128 stands for zero in the data rows.
Some points:
191;133;141;131;144;116;113;177;216;154;100;062;143;142;134;124;108;078;180;067;169;120;135;134;111;128;156;120;125;113;130;144;135;155;105;129;186;140;134;145;124;168;168;086
092;113;039;089;215;142;153;149;121;090;111;008;094;138;119;084;151;146;132;134;120;088;114;119;087;156;139;100;105;115;110;128;098;133;071;144;080;125;255;126;104;069;103;128
152;151;134;060;116;080;149;091;136;084;077;102;112;115;087;096;138;103;076;059;128;105;140;099;125;138;122;112;125;114;105;136;123;140;172;094;110;090;072;128;087;094;100;142
147;198;190;006;149;138;061;116;117;148;155;179;156;146;143;101;150;154;111;114;114;151;146;142;158;070;164;118;138;143;131;145;151;135;151;137;154;183;134;118;128;101;131;150
100;091;114;157;202;105;114;145;144;168;204;182;141;175;156;116;168;115;175;162;163;151;142;140;133;172;136;134;125;160;131;155;127;165;190;124;101;165;110;151;146;127;108;226
145;159;127;080;122;065;097;100;197;065;162;081;103;044;071;097;064;087;114;138;117;120;117;052;114;143;128;087;107;110;084;096;106;106;205;100;091;110;087;163;068;148;144;105
110;044;069;148;059;173;090;132;119;048;103;133;136;097;179;122;179;125;179;066;132;091;020;143;169;151;140;156;161;146;113;082;170;174;199;132;133;143;135;126;177;117;111;138
119;075;073;153;189;151;161;071;137;171;134;133;101;099;059;075;144;113;093;145;140;173;100;095;106;138;085;108;118;126;105;165;102;132;162;111;144;134;094;145;113;163;130;101
112;173;139;142;127;141;105;104;096;059;014;112;137;088;125;109;093;108;063;079;132;089;074;075;131;111;138;127;117;103;100;014;127;097;142;102;161;140;136;128;157;153;111;057
116;055;129;070;123;136;087;179;064;144;161;133;111;132;104;155;037;078;097;152;105;141;133;168;112;124;115;136;250;158;116;095;121;141;055;117;132;154;129;140;090;119;139;152
127;086;169;087;177;106;145;067;141;085;150;141;147;142;127;147;161;089;120;114;124;152;163;125;120;162;136;161;138;100;136;113;114;176;060;097;154;113;094;140;255;122;178;091
154;138;123;125;144;111;117;069;118;135;161;115;182;082;154;144;109;144;124;110;087;128;114;057;135;141;145;174;135;181;107;059;120;145;132;118;155;247;125;112;103;124;104;119
222;159;157;190;133;127;116;090;105;108;212;113;000;172;148;173;129;147;105;092;128;114;163;133;156;142;159;171;146;141;116;126;134;127;157;144;181;154;155;146;128;143;150;134
065;141;154;204;184;141;081;095;106;142;141;147;165;152;152;149;098;188;205;131;094;139;136;158;124;155;161;171;140;080;123;140;148;126;179;144;142;154;162;143;170;136;161;087
215;181;045;119;096;153;129;125;175;146;079;166;126;127;128;249;134;079;095;168;132;120;115;120;122;199;001;056;122;122;124;215;145;130;090;124;123;168;130;126;112;126;110;162
149;094;151;079;174;177;138;134;101;255;067;130;110;061;109;087;141;192;136;137;106;039;106;105;153;128;150;067;153;116;173;143;152;111;126;128;140;133;121;084;148;065;139;134
137;125;176;148;145;173;115;125;127;096;079;147;103;163;133;096;140;079;159;199;157;167;115;136;089;169;081;114;090;255;110;097;102;110;090;150;129;121;115;128;122;135;095;097
068;151;114;129;057;117;161;111;170;140;147;152;104;110;098;119;130;130;083;255;116;127;123;159;136;114;121;109;100;000;124;053;154;111;173;141;134;148;142;104;100;122;125;081
114;115;075;079;154;093;132;124;129;087;111;192;111;117;255;095;068;068;108;106;116;117;130;147;123;076;106;090;102;085;118;140;123;123;096;100;098;122;072;131;052;131;115;097
117;146;114;139;132;119;093;082;101;213;183;147;156;117;139;164;094;122;111;114;129;109;124;144;132;118;108;129;109;189;125;097;150;132;168;160;171;000;146;100;113;137;125;112
100;255;104;100;112;097;082;078;095;086;174;104;123;073;124;111;147;080;163;116;129;161;051;114;075;106;153;132;142;166;255;155;164;114;162;124;100;142;136;165;135;114;157;130
194;149;135;120;158;125;129;068;107;132;124;107;193;119;108;162;135;132;122;077;114;119;130;147;133;156;137;193;127;105;120;144;027;098;135;122;124;113;143;139;111;089;139;138
075;048;174;091;139;115;086;093;064;104;113;126;122;099;113;136;119;126;044;103;138;154;118;190;119;202;097;139;113;099;129;145;094;087;161;148;159;122;113;141;099;147;143;158
061;092;158;099;136;148;158;167;143;109;141;110;082;108;157;084;160;137;146;150;117;095;094;126;138;096;147;105;136;110;155;088;103;168;104;080;063;115;094;129;096;090;124;165
093;152;163;140;151;191;098;154;154;076;083;090;140;183;170;189;071;122;086;191;134;103;105;100;151;154;150;101;120;136;126;177;133;103;134;153;153;121;156;103;183;145;152;081
143;173;174;069;195;123;096;143;141;081;106;155;148;168;132;112;117;114;138;105;179;085;140;146;151;193;167;107;133;112;165;086;134;098;080;139;141;141;142;111;116;194;182;132
141;098;101;094;118;065;199;087;133;164;147;137;135;107;093;150;154;157;208;041;142;134;115;170;112;118;104;138;126;152;118;066;128;118;096;099;141;171;097;144;085;148;092;078
183;181;102;136;068;167;117;121;133;152;120;170;121;134;141;130;076;127;175;162;137;125;117;132;120;151;120;128;095;180;091;165;129;090;173;103;085;178;112;150;121;108;058;205
145;250;112;160;173;179;224;153;138;182;131;181;149;146;155;086;195;111;163;039;110;096;137;124;059;062;138;142;111;121;095;135;149;111;163;093;149;119;146;139;157;155;104;090
111;125;143;125;152;163;170;081;141;150;072;127;093;126;108;086;082;157;101;201;151;189;110;150;112;117;101;145;085;130;135;089;086;108;089;094;177;119;117;159;126;179;110;219
100;193;158;140;173;106;100;152;126;158;099;079;122;093;098;207;200;091;150;117;126;150;142;091;109;120;121;160;137;086;080;179;091;074;108;115;063;114;090;148;089;170;130;191
105;066;154;070;169;173;179;133;096;119;106;146;110;113;127;086;193;156;147;161;179;137;121;133;126;106;157;059;128;160;156;136;113;103;134;091;041;127;115;142;131;133;192;098
179;188;074;147;084;203;101;161;117;143;106;191;117;180;115;094;152;139;121;134;144;130;153;105;134;091;149;075;180;083;151;079;184;171;102;129;155;101;134;129;146;182;115;129
238;086;150;090;128;178;090;140;182;088;135;139;134;170;102;091;203;100;197;180;154;137;177;139;166;170;143;170;109;095;157;165;120;176;144;118;121;094;097;124;095;101;151;000
126;163;016;062;140;121;091;174;114;138;131;117;122;175;131;142;055;169;173;167;058;159;125;056;114;103;100;160;135;146;090;164;131;187;142;136;136;105;137;131;108;146;105;103
157;132;209;155;079;165;105;149;147;124;086;140;109;135;142;096;127;146;163;168;099;115;118;121;104;163;107;133;107;156;121;079;118;193;070;150;056;118;116;145;106;155;163;177
190;083;137;203;134;131;154;086;122;000;175;190;194;141;000;152;123;133;114;152;144;073;112;117;149;000;141;121;117;171;119;166;125;117;104;141;148;152;162;124;126;144;131;167
177;176;107;169;059;000;113;218;083;078;088;247;132;150;144;094;157;195;155;174;171;079;118;129;121;165;134;102;177;109;160;145;000;106;159;141;148;090;177;128;163;122;170;139
146;114;102;115;125;086;179;079;121;137;160;123;136;133;105;130;111;143;177;087;142;116;088;185;255;122;096;161;109;115;110;124;124;101;085;125;134;110;109;078;082;193;078;106
131;096;149;074;121;152;129;226;090;106;131;133;127;144;065;142;048;054;133;103;074;121;101;142;158;120;108;210;095;095;129;154;104;181;167;142;096;125;144;104;122;116;103;139
085;124;143;094;037;159;112;193;097;142;178;095;127;208;070;165;152;115;135;145;102;183;051;102;121;137;121;079;111;113;122;145;135;133;112;161;110;144;129;141;122;188;119;091
182;156;135;145;169;156;159;088;079;078;181;066;151;112;172;122;111;116;122;151;192;146;150;167;133;081;155;073;128;096;117;097;138;114;163;122;114;078;119;130;129;078;109;134
087;083;174;192;125;172;000;116;130;154;141;168;117;107;120;094;116;118;122;095;101;051;114;154;114;104;109;115;146;113;112;144;108;089;113;108;079;127;118;106;102;116;098;129
096;136;138;167;177;081;125;153;134;138;095;062;109;132;158;129;156;128;155;122;129;136;067;069;220;053;102;164;097;124;117;143;092;149;049;170;110;094;088;117;106;145;135;206
099;051;079;136;082;171;099;126;129;042;052;130;131;062;130;128;131;169;112;079;143;112;241;083;154;127;149;114;153;150;126;130;164;165;205;145;132;102;138;129;122;152;121;170
143;149;119;154;070;149;116;088;141;108;142;117;157;153;138;143;077;124;161;129;144;094;132;255;108;161;115;132;074;100;096;142;120;107;134;116;086;184;134;153;132;152;065;133
128;103;140;082;129;128;125;184;255;110;167;093;148;149;168;116;178;179;132;147;131;106;117;124;155;130;055;157;146;162;148;076;114;000;169;168;175;131;139;134;129;132;098;138
140;078;072;058;088;058;137;145;067;185;127;115;107;116;112;166;185;211;038;130;114;077;127;145;106;133;129;152;149;188;096;145;138;102;128;111;074;147;107;125;141;115;112;060
079;108;114;123;120;103;159;141;185;150;085;182;098;127;099;107;109;141;043;102;078;098;092;152;123;101;087;168;110;166;144;192;124;150;097;139;140;146;127;145;128;174;203;147
077;195;190;128;155;123;098;167;147;107;122;075;126;139;117;099;163;145;153;150;032;123;181;122;160;101;000;164;162;145;108;110;126;176;177;041;155;120;127;124;170;079;203;106
130;060;060;229;118;134;137;128;161;112;132;125;138;118;138;153;183;099;102;125;114;124;159;151;000;106;107;145;134;118;080;102;120;133;122;087;109;108;107;175;093;108;157;123
136;167;096;120;151;192;194;255;124;114;219;181;141;000;111;114;135;104;146;167;157;149;173;149;162;200;133;161;089;132;128;137;142;154;091;138;196;134;149;134;170;161;145;143
043;125;079;118;051;077;103;046;155;083;201;071;144;099;190;137;178;135;143;159;135;139;152;088;160;101;155;114;185;150;119;176;176;135;070;124;174;134;140;124;134;169;157;089
115;117;167;090;113;107;122;125;124;106;144;104;116;117;112;102;111;133;162;120;158;124;118;126;000;125;128;145;147;110;111;146;111;140;116;126;179;135;125;000;099;158;113;149
106;143;119;071;090;144;130;190;025;129;094;154;133;218;103;144;180;095;104;121;131;210;133;096;138;147;118;179;090;108;111;057;123;125;140;141;109;141;114;105;100;173;104;153
075;097;192;121;153;130;177;182;104;119;070;127;095;094;147;255;157;046;177;137;100;072;129;116;134;081;174;074;119;138;161;116;140;087;171;080;159;115;132;109;155;087;114;100
103;133;115;172;117;149;133;103;145;143;184;174;174;160;128;172;131;140;116;119;109;143;141;124;154;185;164;163;127;166;137;087;129;123;175;109;158;125;143;122;138;153;123;146
133;163;226;141;060;180;255;140;098;060;143;101;167;165;185;115;079;207;079;117;088;147;159;117;117;167;134;130;125;172;134;212;103;156;134;201;096;137;088;147;082;107;137;105
209;158;101;171;097;134;087;098;090;163;130;111;186;105;144;156;059;172;115;131;122;072;109;151;148;137;132;146;090;169;081;088;152;107;076;115;095;157;145;127;120;123;255;131
030;195;074;146;091;139;144;170;135;130;159;158;106;185;120;117;139;129;096;074;158;106;138;104;126;139;130;120;082;117;085;089;150;091;088;108;096;125;121;114;151;129;197;130
184;081;150;101;131;155;120;187;145;144;230;073;153;138;161;137;114;108;133;101;182;106;148;107;124;071;152;120;115;098;139;086;112;110;167;139;054;103;110;113;127;133;190;137
128;133;201;207;111;128;152;184;191;202;139;103;125;075;130;092;113;155;138;084;158;130;137;136;133;115;156;100;118;125;119;145;158;101;156;168;155;153;115;119;137;117;165;113
147;074;235;116;096;092;141;071;184;161;132;204;130;077;167;128;143;103;126;073;140;229;138;077;151;115;110;117;112;114;112;143;154;135;120;107;065;111;255;137;113;138;104;116
094;145;091;112;104;111;124;131;225;152;066;158;099;125;080;120;114;124;116;169;031;143;102;161;123;155;255;189;105;177;093;156;109;133;090;121;097;080;097;139;112;137;100;135
124;066;071;230;139;151;150;122;136;123;116;111;115;132;123;133;110;156;135;105;123;109;077;093;113;167;087;176;093;072;255;145;102;146;078;100;140;110;097;120;079;104;083;131
082;152;101;120;051;203;097;089;047;117;072;081;118;097;119;104;172;155;192;111;195;092;198;157;156;145;121;116;136;128;121;195;176;126;123;137;141;120;132;124;119;174;144;174
145;149;202;173;090;136;043;141;158;142;123;121;152;125;162;121;168;151;068;129;114;152;123;088;115;138;145;119;146;094;102;186;123;174;092;124;139;155;086;152;113;126;052;166
163;126;187;163;203;019;145;148;117;087;152;120;147;149;084;124;140;148;103;127;090;125;067;159;105;201;102;086;086;126;104;121;255;143;093;133;094;101;098;119;104;095;100;147
117;184;137;175;166;157;202;148;171;133;120;127;145;125;105;120;090;091;118;117;155;163;114;178;159;152;124;135;255;131;129;124;135;111;126;133;075;110;135;128;119;148;097;115
169;160;160;166;116;155;158;138;071;134;163;089;167;129;184;172;163;139;079;153;099;144;101;106;115;164;159;201;130;108;122;107;093;161;110;127;150;130;153;157;152;087;115;180
126;110;092;096;162;078;170;132;164;176;084;115;134;160;161;189;105;134;134;173;191;179;144;152;111;100;139;148;130;149;157;106;170;174;201;170;155;174;137;126;148;156;194;187
177;080;062;204;135;125;088;190;095;102;072;111;115;102;125;110;094;172;141;075;081;255;125;147;159;090;150;073;113;119;130;135;140;024;119;099;131;122;105;055;164;053;163;097
109;113;106;169;241;099;119;153;141;138;181;122;168;185;137;121;127;133;072;124;178;115;157;090;149;180;154;120;122;140;128;190;127;156;192;165;088;178;120;122;174;205;104;123
These points spread out most along one direction. Take the direction at right angles to it along which they spread out most. Go by this last direction. For each point below, how far along it does it lie, from 0 to 99? The average is 50, and the first point in the table lies past the average. One standard deviation of the points above along it is 16.
181;097;166;122;140;139;107;113;109;164;138;114;161;096;197;160;204;131;088;148;122;151;100;145;124;090;135;150;133;130;141;182;109;123;095;152;171;124;117;121;139;169;128;098 53
129;080;165;172;115;078;176;077;076;175;139;119;153;151;119;138;080;121;215;178;165;097;196;000;157;164;161;096;154;098;131;113;136;075;107;035;140;118;110;114;121;101;125;114 67
130;125;147;087;170;120;141;157;158;084;137;122;149;167;150;095;170;139;143;143;082;096;201;154;152;118;158;086;125;138;154;116;139;112;130;151;240;132;145;132;078;072;065;152 64
119;141;150;113;110;049;167;119;168;166;065;071;141;139;125;161;123;150;187;155;179;177;158;224;133;092;142;157;139;126;142;140;165;198;172;130;138;129;148;159;147;120;160;167 54
122;142;107;171;110;095;090;124;137;170;126;109;143;129;091;153;094;130;066;096;071;127;255;153;133;104;104;137;080;155;255;062;121;121;085;153;053;152;131;107;136;167;064;097 41
138;123;127;064;095;092;134;103;151;106;143;092;088;103;124;092;084;125;139;121;136;110;129;123;100;103;097;111;111;097;094;135;107;111;069;145;071;090;080;128;255;111;017;146 46
090;082;150;082;113;127;085;190;063;146;139;123;132;161;087;116;055;161;155;098;143;133;117;118;052;114;122;116;116;104;122;158;135;095;098;118;208;119;129;255;111;145;097;105 43
106;118;098;140;139;115;137;053;113;158;107;177;117;095;102;134;147;077;196;111;094;134;135;096;103;120;093;115;140;097;094;088;108;121;104;255;108;150;083;153;112;058;146;108 50
181;104;092;079;080;219;134;057;183;135;141;152;157;191;112;135;137;170;110;108;085;128;088;116;126;150;134;094;161;087;167;124;133;099;159;105;148;091;148;121;174;092;193;179 57
043;184;107;134;087;137;087;144;167;157;130;155;118;160;089;134;105;109;055;115;255;137;129;117;155;116;123;196;111;144;109;133;135;159;103;118;146;141;122;117;103;000;103;073 44
203;125;131;150;199;119;103;134;100;132;110;106;157;115;144;135;185;167;100;181;133;127;127;124;138;100;154;141;165;116;116;079;137;184;113;129;140;131;123;171;123;134;095;139 53
099;088;100;070;133;142;180;082;181;117;142;231;111;164;125;115;073;117;153;083;120;110;153;111;131;151;126;102;124;097;139;134;155;133;116;110;156;142;119;115;147;073;172;165 55
139;098;151;139;158;155;144;115;095;172;069;167;083;097;145;115;079;194;124;183;152;131;064;125;100;086;086;170;116;136;146;139;129;178;181;136;088;140;118;125;143;173;090;057 44
069;172;100;135;169;150;098;080;052;100;128;169;104;134;110;112;140;138;139;190;068;130;151;172;136;127;121;146;115;114;077;188;118;078;112;101;101;137;120;106;107;107;132;113 40
151;076;105;180;059;069;166;116;062;200;109;055;146;161;141;000;142;000;097;149;087;087;137;127;166;122;149;132;133;143;139;154;154;097;180;114;184;148;164;117;167;115;157;132 63
087;162;115;170;118;104;115;109;124;170;170;101;134;123;093;155;126;136;118;076;099;148;094;186;163;144;128;000;097;157;105;092;000;255;136;111;161;148;121;108;120;128;114;112 43
